Rotation paths and how fast each direction turns (degrees each step):
Each turn is a multiple of 5 degrees from 10 to 175, or 0.
Each row of a path follows its step; steps can be skipped.
path 1
step 3: [  6 -34  13 -18  19   9  20   3 -15 -40  -2 -23 -17   0 -10  -5   6  -3
   8   4   4 -19  10 -17  -6 -14 -13   6   0  -6  28 -18 -17  -6   4  11
  -3 -20]
step 5: [  3 -18  12   6  16 -11  -6 -28 -12 -24  -4 -13   7   7  18  10  11 -15
  -8  28   7  -3  13  -9 -24 -15  28  15   9 -18  18  -5 -27 -10 -16  11
   3 -12]
step 7: [  8  -9  19  25   2  21  16 -23  -7 -14   1 -18   6 -26  -4   0  12 -28
   9  20   8  14  21  -8  -9 -23  -5  -8  12  -3 -16  -6 -32  20  -7   8
  -5  -1]
step 8: [  4  -7  19   2 -16  27   8   1 -24 -44 -23   2  16   9  -9 -12  26   5
   1 -14  18  -3   4   9 -14  -3 -15 -16   2  14  14   3   1 -14  -5   1
 -23  -6]
step 10: [  4  -9  19  -8  -1 -14  17  -7 -36 -37 -14   8  22  -1   6  -6  -5  11
   0  20  -1  -2  -6   3 -26  -2 -25  15   4 -13  16 -23   6 -16 -18  -2
  -2  -9]
step 11: [-11  -5  -7 -15   2   3  14 -13 -24 -14 -17 -24   9   3   9   6  -3   3
  -2 -16  -2 -10  17 -27  -8 -13 -25   8  19 -12  -5 -23  -9  38  19  17
   1   3]
step 16: [-13  -5  -5   1 -12  35   2 -10 -23 -15   4 -12   9 -13   1 -20  -3   6
  -4  -1  38  12  11 -14   9 -15 -19   3 -18   9  21 -15 -23  13  14  14
 -12 -14]
step 17: [-10  -8   2   5  22  12  21 -15 -40 -30  28   2  12   6  25   9  23  -9
 -13 -11  16  -7   7  -9 -19   3  -1   5  -7   1   0  -8  -4 -17 -24  -9
   0  -5]
step 18: [-15   6 -15 -22 -10  -4  -5 -11 -38 -18 -23  -5  19   5  25 -12   5 -11
  -9  22  11  -7   6   3 -11   4   0  25  -2   1  31  -7 -12  24   8  15
  -7 -10]
Speeds:
[ 3  3 -8  3 -5 -8 -1 -5  3  7  2 -2  1 -4 -3  1  0 -4 -5 -1 12 13 -5 -2
 -1  2 -1  1  1 -4  4 -3 -3 15  7  4 -6  1]  155
[ -3   8  -2 -12   3   6   0  -3  -3   6   7   5   1  -5  -7   0   0   4
  -6   0   9  -9  -1   0   2  -1  -5   2   0   1   5   4  -2   6 -10  -4
  12   4]  20
[ -4  -7  -3   0  -2  -1   3   2  -6  -1   6  -9  -6   1  -8  -1  -7   6
   0   1   6   8  -3   0  -5   0  -9 -10  -8   4   5  -6   4  -8   3  -6
   5  -5]  55
[ -2   3   6   2   8   4   3   0  -6   5  -1   5  -4   4  -7  -9  -5  -3
  -5   6   3   7  -3  -1   6  -3  12   1   5   1  -5 -14  -4  -5  -3   6
   2   0]  155
[ 1 -2 -1 -6 -5  0 -6  4  5 -9 -8 -2  1 12 -5 -6 -3  3  2 -7  3 -4  2  1
  5 -1  3  4  9  9 14 -4  0  5  5  0  2 -4]  145
path 2
step 0: [ 24  30   8   2  15 -22   4   0   4  11   1   4  -7 -21  35   4  -6   0
 -13   4 -21 -23  14  26   8   9  -7   3  25   4  -4 -29   1 -25  19 -15
  -6  -8]
step 1: [-12  30  22   7  -8 -21   5   0 -17  19  30 -29  20 -13  -9   8  14  -7
   5  -8  -2   6 -13 -19  21 -20   0   9 -16   5 -26   7   9  -1  28 -20
   0  -1]
step 3: [  5 -12   5 -48  16 -10 -11 -17   0  20   2  21  15   2 -26  -9  12  18
  12   5 -28 -10  -1   6   8  18  -2  24  15 -21  19 -10   9  -3   0 -16
 -10  10]
step 4: [ 13  37  10  -5 -20  21  -4  -1  -5  22 -11  -3  15   0 -19  -1  50  18
  -6 -12  20  11   3   2  -2   8 -15 -18   3  12  11  -6  31  -3 -14   4
  -7  -7]
step 6: [  5 -23  -4  -3 -18 -34  -2  12 -16 -12  13  -3  23  -7 -11  -2   6   4
 -12  31 -15  -6 -27  30   3   8  13 -26  -4 -20  -7  29  21   0   3   6
  -8  13]
step 9: [-19  22  -4  -5 -22 -49   5  16 -18  12  15  -9  -9   5  11  -2  25 -24
   5 -14 -13 -19 -16   4 -12  -8  -8  -1  -4   9   1  -5   1 -27  -4  -8
  11 -27]
step 10: [ -2  -9 -23   4 -15  -4  -9 -42  21  28  14 -13  16 -27  -9  12 -27 -29
 -11 -19 -15   3  -5 -20   9 -14  -2 -12   5  10  -1  -5   4 -16  10   3
 -10 -10]
step 14: [-27 -25 -24  34  -7 -18  21  11  -8  17   7  -9   4 -13  -9 -30  22  20
  -6  15   6  31   5   4   4  14   1  -8  -4 -17   2  19   7  -5 -13   7
  -4 -10]
step 18: [-14 -13  -5 -18   2  -5   4  -1  17  17  39 -16   5   1  16 -10   8 -25
 -29   1 -31  -7 -18   2   5  -8 -11   3  -4   3   6   0 -14 -24  33   8
  13  25]
Speeds:
[ -4   6  -4   1  -2  -8  -1   3   0   5  -5   2   7   0   1  10  -8  -6
   3  -6   0   9   4   4  -3  -3   0   3   1  -8   0 -12  -5   4  12   0
   4  -5]  35
[  4  -2  -3  11   9   2  -6  -9   5   4   1  -2  -3   5   4  -2 -11  -1
  -3   2  -2  -4  -2  -4  -2   3  -4  -3   8  -1  -1 -14   4   0  -9  -4
   3  -4]  145
[ 3  5 -2  2 -2  5 -2 -7  2  0 -4 -9  8 -5  1  2  3 -1 14  0  4 -6  0 -9
  0  2  0  2 -2 -4 -8 -1  6 -4  2 16  0  1]  120
[ 5 14  6 -1 -2  0 -2 -6 -2 -2  0  8 -9 -4  1 -1 -2  4  5  9 -3  2 -1  3
  8 -7 -4  5  5 -1 -5  2  8 11  3 -3  5  4]  10
[-6 -6 -3  4 -5  1 -3 -2 -6  7 -2  8 -8  6  4 -2  6  3  8 -1  4  0 -3 -7
 -4 -3 -1  0  2 -9 -1 -1 -3 -8  5 -8 -3 13]  65
[ -1  11  -3   0  -3   2  -2   9   2  10   6  -1  -3  -4   9 -11   4   1
 -10   1   0  -5   4  -4   1  -9   2  -6  -7  -6  -6  -2  -3  -3  -1   1
   2  -7]  85
path 3
step 0: [-11 -13 -25   0  -4  -1 -18  -6 -15 -11 -12  23  26  -2 -19  18  -4   9
  16 -11 -10  24   1 -29  13   9  -1 -18  18 -15  -3  14   6  17  -3  13
  29  -1]
step 3: [  8  23 -26   0  15  12 -10   3 -33  22  21  -4 -24  -7  19  23  11  -6
   5   8 -27  -2  -9  -8  -9 -19  -2  12   3 -12 -15 -20  11  -7   9  -3
 -10  16]
step 4: [ 15  18  10 -29  20  14  16  -1   9   7  22 -11  -8  24 -17  -9 -20  -3
  21  -1  -2 -34 -24   2 -10 -12   8   4   9  -5  -1  20 -12  -4  -6   2
  15   8]
step 9: [ 15   4  -1  -4   4 -25   7   2   0 -12 -27  14  18  21  23   8   9  24
  -4  18   0   9   1  -6   9  19   1   8  -7  -8  12  13 -32 -21  28   7
 -13 -29]
step 11: [ 15  -2   4  13  18 -20  17   4  -6   3  14   0   7  24  10 -29  -1  -6
  15   9 -27  22  14 -28  -4   6   2  16   0  11  -4   4  -7 -20   7 -29
 -19  11]
step 13: [-10  25  19   2   2   5   0  15 -15  22  11  12  -9   2  19  10   3 -11
 -16  27 -24  10 -22 -13 -16 -13 -15  -5  -9  19 -16  -3  17   1   3 -30
  15  17]
step 14: [ 17  -1  40   0 -13  -7  -1 -14   9  -8  25  -9 -20   2  -5 -17 -28  -5
  -9  -2  -2 -28 -20  18  -2 -22   1  -3 -15 -19  -5   0 -13  -4  -4 -11
  16 -13]
step 17: [-23  11  -2 -10  -8 -21   2  -4  24   8   2  -3  14 -17 -28   6   1  37
 -15 -14   7  26   4   6   5  13  -6 -21  29   3   4   3  -6  -6 -10  -6
   7 -24]
step 18: [-13 -12 -22  10  -7 -11   1  19   6  10 -23  -7  -3 -39  19 -17 -18  -1
  17  -8 -12  10   9  -4  10  -9  -4  -3 -22  14   5  -3   6  -7 -13  18
 -30 -19]
Speeds:
[  1   3   2  -1  -9   0  -5  -3   6  -4  -1   1  -4  -4  -4  -2   2  -6
 -13  -3  -4  -5  -4   9  -7  -5  -5   8   5  10  -1   8  -5   7   0   3
   5   1]  40
[  5  -5   4  -5  -3  -5  -4   7   0   5   2  -1  -9   4  -2   6   5  -4
   1   3  -4  -8   0   8  -8   7   8  -5  -3  -5  -4   6   5  -2 -11  -9
  -1   4]  40
[  1   0 -12   8   6   5   0   6  -2   0  -2  -8   4   4  -7  -2  -1  -6
  -1   0   3   7  -9   4  -3   1   8   8   4  -6   5   7   3  -3   2  -3
   9   1]  90
[  8  -1   2  -3  -2   6  -6   3  -3  -5   2   4  -1   5   5  -8  -7   0
  -4  -5 -12   1  -5  -4  10  11   1   0  -6  -2   6   6   1   3  -2   5
   0  -8]  155
[-3 -3 10 -4  0  2 -4  3  1 -2 -5 -2  3 -3 -1 -4 -2 -6 15  1  4 -7  5 -4
 -1 -7 -4  2  6 -6  5  7  6  5 -6  6 10 -4]  175
path 4
step 3: [ 25  18  18  -5   8 -15   8  -4 -11  15   1 -17 -21  20 -22   3  14  -3
  -9   6  13  10   2   0  18  -1  33 -18 -15  -5   9   2 -20  21  -7  -7
  45 -18]
step 4: [  5  22 -30  11   6 -28 -31   1  10   2   5  -7  23  10  22  -7  -2  13
  -6  12   2 -24  10   1 -17 -16  16 -21  -9  18 -25   2  19  27  12  -2
   5  13]
step 5: [-26   6 -16  -7 -26  -8  16   1  -5  -9  11  12  -2   0 -12  12  -3  20
  23  17  24 -14  -7 -37   8  -7 -19 -12 -19   1  -3  19 -28 -17   7  11
  24   3]
step 6: [  8   8  -7  -3 -23  14 -11  16 -12  17   5 -18  18   1 -31   5  -4 -22
 -32  -9  26  13 -29   2  -9  -9   4  -1 -36  14  -3  -4  20   1 -10   4
   5 -17]
step 8: [  2  16  18  25  13   0  -1  12  11  11 -12   7  -5  22 -26  -9 -11  24
   9  20   3  -1   4 -32  21 -18   4   2 -26 -37   6   6  25   2   7  -2
  20 -12]
step 9: [ 21  19  -8  -7  30  -3   5 -24 -12  -1  15  -9  41  22  -5  -1 -29 -12
 -10  -7  13 -23   4  -3  14  11  13 -20 -19  25  -1   9 -12  10   3  14
  -1 -13]
step 11: [  6  -1  16  -8 -19   9 -11 -13 -18   5   0  22   3  13 -44  -3   0   8
  -1  -3  32  -9 -24 -24 -12  -5  17   0  27   6   2  23  18 -24   3  -2
  12 -21]
step 13: [ -7   4   5   8  -3 -23 -11   3   3  -2  27  11 -15  17 -11 -40  -3  29
   2   6 -18   0  19  11  -4 -15  22  -2 -17   5  28  30  -5  12   4  13
  23   0]
step 16: [ -4   5 -15 -12 -21 -29 -13  11 -14  10 -15  26  -6  14 -22   1  11  -6
 -21   8   6  17  -6  13  18 -29  34  -7   3  -3  -4  13  13 -12 -26 -19
  18   8]
Speeds:
[ -1  -7  -1   3   3  -7   1  -1  -8  -6  -4  -4  -4   3 -11   0  -4  -3
   4  -5   4  -7   6   3   0  -2  -3  -1  10   6   2   7 -16   1  -2   2
   1  -1]  170
[  4 -11   2   3  -7  -2  -1  -2   2  -2   2   4  -1 -11  14   0  -5   5
   7  -2   4  -5   0  -4   5  -5  -1   2  -4  -5   6  -4  -9   6  -3   3
   1   7]  140
[ 2 -8 -6  3 -1 -4  0 -1  2 -3 10  0  1 -3  1 -8 -3  0 -5  1 -2 -6 -2 -3
 -6 14  6 -2  6  0  7 -1  5 -5  4 12  6 -8]  170
[ -5  -2  -2   4   3  12  -9  -2  -7 -10  -8  -1   4   0   8   1  -6   6
  -6   4  -6   4   0  -3  -3   2   0 -10   2   8  -1  -4  -5   0   0  -6
   1  -3]  140
[  0   7   4  -9  -1  -5  11   5   7  -8  -5 -11   0  -1   5 -10   3   0
  -1  -3  -3   1   2 -14  -2   3  -4  -3   1   1  -1  -1  -5  -5  -1   1
  -2   7]  145
[-10   3 -16  -4  -3  -2  -2  -8  -9  10  -3   2   1  -6  -3  -6   7   0
   2  -4   2  -6  -7  -7  -3   1  -2   1   1   1   4  -5   0  -1  -7  -6
  -2   2]  65
[ -1   6  10  -3  -8  -1  -3   0  -4  -8   2   1   1  -2   0   5   2  -1
   0  -2   3  -2  -3   5  -6  -1  -6  -2   5  -6  -1  -6   3  -4 -19   6
  -1  -8]  80
[ -4   4  -9   0  -6   2  -3  -5   7  -9   2   2  -5  14   6   3  -1  -7
  -2  -3   3   0   2  -1   2   5 -10   5   4  -1   7   2   4  11   0  -2
   2   3]  135
path 5
step 1: [ 28  -2 -16  -5 -19  35   0  -4  12  -6 -30   7  19  -9  -8   3   4  -5
 -43  -1  -2  11  -9 -13 -30 -12  11   1 -19 -29   6   1  15  12 -29   7
   9   2]
step 3: [ -7  21  -1  18  -3 -17   1  13  26  -5  -1 -34 -18 -24 -18 -10  -8  18
  -4  -2  17   2 -17   9  18 -19 -16 -34  17 -16  -9  -9 -22  -2 -25  -5
  11 -15]
step 5: [ 11 -22   4  -1  23  -5  -7 -33  12   7  43  -5   5   6   7  10  -7  -7
 -23  -9   9 -13  -9   9  22  34 -17  -2  -8   6  -4 -16  17   7  12  -5
  23 -31]
step 8: [ -8  16  18  -2  12   1 -15 -24  -8  11  18  18  17  -6 -12 -15   1 -12
  -2  10   0  31  15  26  -2  24 -14  12  15  36  19  -3  17 -17 -11  -6
 -33   9]
step 9: [ -1  25 -23   5 -23 -11  37   3   8   1   0 -11  21 -31  -9  -4 -17  20
   1  -8  -4  29  22  -5   4   2   4 -26  17  18 -20 -20 -18 -11  14 -14
  11   8]
step 13: [  4 -20   0 -14   3  20   3 -24 -20   5 -25  15   3  -2  -3   8 -11 -27
  30   6 -12  -1  -5 -20 -20  -4  11  40 -19 -22  -9 -14 -17   8  20   8
  27   8]
step 15: [-11  11  -3  20 -19 -14   8  18   9  10  -8 -14   7 -17  17 -17  10   0
  18 -20  -8   0  34   7 -10 -37 -12 -23 -18  -5  -6   6 -26   9  22  19
  -6  29]
step 16: [ -8  11  16  10  23  13   8   4  16 -22 -28   3 -15 -22   8  -7  44  -1
  -6  31  19  -8  -3 -18 -19 -19  -1  28  -4   3   5  18 -16 -10 -12  -9
   7   3]
step 17: [ 13   3  15  21   8   6   7   1   3  25  21   3   4  16  21  43  15   4
  12   3  15 -10  11  10 -36  -6  10 -18 -10  21 -30   3  26  -6 -17  -2
  -1 -23]
Speeds:
[-5  9  0  2 14 -2 -9 -3 -3  3  0  1 -2 -2 -4  2  1  0  7 13 -7 -1 -1  0
  0 -9 -8 -2  7  0 -5 -2  4 -2 -6 -3  3  5]  85
[  5   8   5   5  -6 -12  -3   0  -5  -2   1   1   1   9   0   1  -4   1
   4  -9   2   4  -2   2   1   2  -1 -11  -3   6 -10  -2  -6  -3 -12  -6
  -1  -1]  125
[-4 -8  1 -3 -5  1  2 -3 -2  5  9 -4 -3 -8 -3 10 -5 -5 14  0 -3 -2  6  2
 -3 -4  9 -6 -8  5 -4 -2  0  2  1  3  1  6]  170
[ -2  -6  10 -10   3  -3   1   8  -5  -1  11   4   4   2   4   2   4  -2
  -2   7   1   8   3   7  -9   2  -5  -5   1  -9   4  -7   0   1   0  -7
   0  -5]  120
[ -6  -2  -2  -5  -9   1   0  -1   5   4  -1   2   7   1  12  -4   8   2
   8  -2  -6 -11   2   0  -8  -1  -4   8   3  -2  -7   4  -7  -3  -9  -1
   2  -3]  20
[ -6  -6  -7   5  -1  -7   5   8  -4   2   7  -5  -3   2  -2   3   5  -5
  -5   4  11  -5  -5  -3   1  -6  -1   6   2   5 -11  -2   3  -7   4  -3
  -3  -6]  55
[ -3   4  -8  -4   6   3   2   0  -2  -3   1  11   3  -2  -1   6  -6   0
  -8  -1  -4   5   2   0  -7   2  -1   1  -7   9  -5   2  -2  -7   0   8
  13 -10]  90
[ -2   1  -2  -6 -12   4  -2  -1  14  -8  -4   2  -3   8  -8  10   0  -6
   1   4  -3   3  -1   1  -5   2  -3  -7   9   0  -3   2   4  -5   6  -2
  -3   1]  40
path 6
step 0: [ -7  16 -19 -15  11  -4  -8  20 -25  -1 -15  12 -15   8  14  21  -9  10
   0  17  10 -30   2   5 -15  33  -7  33  -1  19 -30 -21  11  11  13  -2
  10  15]
step 3: [ 17  -7  31  19 -13 -15  -8 -10  13  13 -12  12  11 -23 -24  -2  -3  16
  25  -2 -26 -15   5  -1  -1  26  -1  14   8  13 -12   7  20  21  33 -16
  16 -19]
step 4: [-10  25  -8 -16  -9  -2  -6   5   6  -1   9 -21 -12  19  -2  12  13  17
  -8  17  24 -16  -7   6 -12  19  -3  21  53   0 -27  -1   1  -1  -1  32
  -5  -2]
step 5: [  2  -8  24  -5   2  29 -37  -4   4  10  24  24   4  -2  -7  18   6  14
   2  17   1   9 -27  -2 -17   0  29  15 -43  -7  -6   9   1 -12  12  16
  -3   8]
step 7: [ -7 -18   4  -4 -21  -9   3  -2 -20  27  13  21  12  -8 -15  -5  29  -3
  12  15 -35  13   3  17 -16   5  -6   2  27  10  -6  -5  27 -28  32   1
   6 -13]
step 9: [ 19  14  -6  -6  -3  21 -13  11 -23  -5  24  23   8   2  -6   2  -9  -8
 -11  26   8   4   4  16 -12 -14   4  26 -26  18 -17 -13  24  29  15  15
 -27  15]
step 11: [  5  -5 -17  17 -16   6   9 -13  35   5  13   8   7  -8  -1   8  -8  -9
  22 -10 -22   2  -7  42   3  13   4   7  14   8 -32  -6  22 -22  20 -25
 -24  -7]
step 13: [  3   0   7   8   3  12 -24  30   0  -9  17 -10   1 -26   5  11   3  23
  -6   7  32  13  -5  -4 -11   5 -15  23  -3   7 -41  15   3  -9  26  22
 -31   7]
step 16: [  0  18  16 -12   3   1  13   6  -9  15  -2 -13   2 -33 -24  24  19 -15
   7  13 -11 -31  13  24 -16   8  -9  15  17  -5  -7  -8   2  -6  11  41
  22 -17]
Speeds:
[  4  -1  11  -9   4  12   1  -4   2   4   0  -7   1  -2  -3  -3   3   4
   2   3 -13 -10   2  -4   4  -5  -5   3   0   1   7   3  -1   2  -8   1
   0  -4]  170
[  2 -11   3   4   6  10   2   8   1  -4  -3  -3  -2  -2   6   2  -3   3
   4  -5   5  -5  -1   2 -12   5  -4   1  -6   0   3   2  -3  -6   9  -5
  10  -4]  140
[  0   3   1   1  -1  -5  -4   3   0   9 -15  -1  -5 -11  -7  -3   2   6
  -5  -6   4  -3 -10   6  -3   0  -1   3  -3  -3  -7  -2  -2   1 -11  -1
   3  -2]  25
[  1   8   0   5   2   4   1  -9  -4   7   7  -2   2  -4  -8  -4   0 -10
   0  -4   3   1  -3  -8 -10   3   0  -5  -4   6  -2  12   6   0   0  -2
   3  -4]  175
[  9  -2  -3  11  -2  -1  -4   2   1   8  -2   0  -3   6   7  -5   4 -11
   6   4  -2  -1  -1   1   5   2  -6   4  -4 -16   5   3   5  -4  -2  -1
  -3  -3]  85
path 7
step 0: [  3   5   4  -5  16   3 -38  22  -6  -5   1  -3  13  -5 -15  33  16   5
  -8   6 -18  -7   5  20 -21   3 -15   5  11 -11 -11  11  10  21   5  39
  16  25]
step 3: [-23 -14 -29  -1  -3  -2 -20 -11   7  11 -12 -21   0   3  -4  13  -7  27
  -8  -3  -7   7  29  26 -13  14  13  44  19   2 -16   9  16   5   9  17
  18  -1]
step 5: [  1   4  11   8  -6 -27 -20   2   2   5 -18  25  19  -7  -3  11  19 -29
 -10 -23  28  -1 -18  13  13  -1  16  19 -34 -12  14   1   6   2 -13   6
 -30  12]
step 6: [ -8  -4 -40  -7 -11 -11  -2  39   8 -18 -19   1  -6  -3  -1   0 -30  14
  -4  -4  16  20   9   6  10   6  27  17   7 -10 -14 -22   8 -17  16   1
  -2 -31]
step 9: [ -6 -14  27   8   6  -2 -16  47   8 -14 -29   5   3 -12   4  17   9 -19
  -3 -10   6  10 -14   5  24  -6  23 -21  25   5 -12 -16   2   1   1  -6
   0 -28]
step 10: [ 17   9 -28   5 -11 -38  10  22   3   3  28  -9 -20   3  -7  34  13   5
  -7 -15  -7 -13  -2  19 -23   8  18 -10   1 -10  12   1  12   2  36  -8
  -5   6]
step 11: [ -7 -12 -27  -7   3  12 -10 -23 -12   9  23   8 -25  -6  32 -12   9   5
 -18  10 -15   9 -23  15   3   2  30   7 -16   2  -8  -2 -13 -26 -11   4
  38  -4]
step 15: [  2  -8 -22 -24 -10  -9 -26  -1  -3   0  -9   9 -15 -17 -14  22   6   6
 -31  15 -14  -2   6  -6  -1  -4   0  29 -16  18  -2   2  33  -7 -39  -8
   0  22]
step 17: [ 11  16  14  20  -8 -15 -25  -9 -14 -25 -18  37  13   9  25  14  22   7
  -5   5   8 -10  14   9   3  16   8 -35  -4 -16  -3   0 -10  18  15 -11
 -14   4]
Speeds:
[ -1  -2   3   6  -3   4  -5  10   6  -4   2   1  -4   5  -3   1  -5   7
  -4  -7  -6  -8   3   4   6  -5  -9   8   4   2  -2 -14   2   1  -4  -2
   4   3]  120
[ -6   1   0  -2   6   0   6 -13   2  -4   6   7  -8   0   1  10  -5  -3
  -4   2   3   4  -1   5  13  -5  -2  -5  -1  -5   7  -2   2   0  -8   4
  -4   1]  110
[ -6   7  -8  -2   0   2  -5  -3   3  -5   1 -12  10  10   3   3 -10  -1
  -5  -6   1   3  -9  -2   1  -1   1   6   0  -3   3   7  -1  -6   0  -6
   7   0]  145
[  1  -3  -7  -2  -2  -1  -6  -8  -3   6  -2   1   1  -3  -1  -4  -4   4
   4  -3   8 -12   8  -7  12  -8   3  10  -4   4  -1   6   2   6   2   2
  -4   0]  35
[ -2  -5   2  -1   0   1   2   5  -1   6   4  -1   6  -4   3  -4  -1  -9
  -8   6  -5  -1  -4  -8  -3  -7  -2   1 -12   2   3  -2   2   8 -13   5
  10   2]  100
[ -4  -2 -13  -3   6   2   1   5   2  -8   0   6  -4   6  -5   2  -4  -4
   0   4   6  -7   3 -10  -7  -1  -7  -8  -6  -4  -5  -4  -2  -1   9   2
   0   5]  170
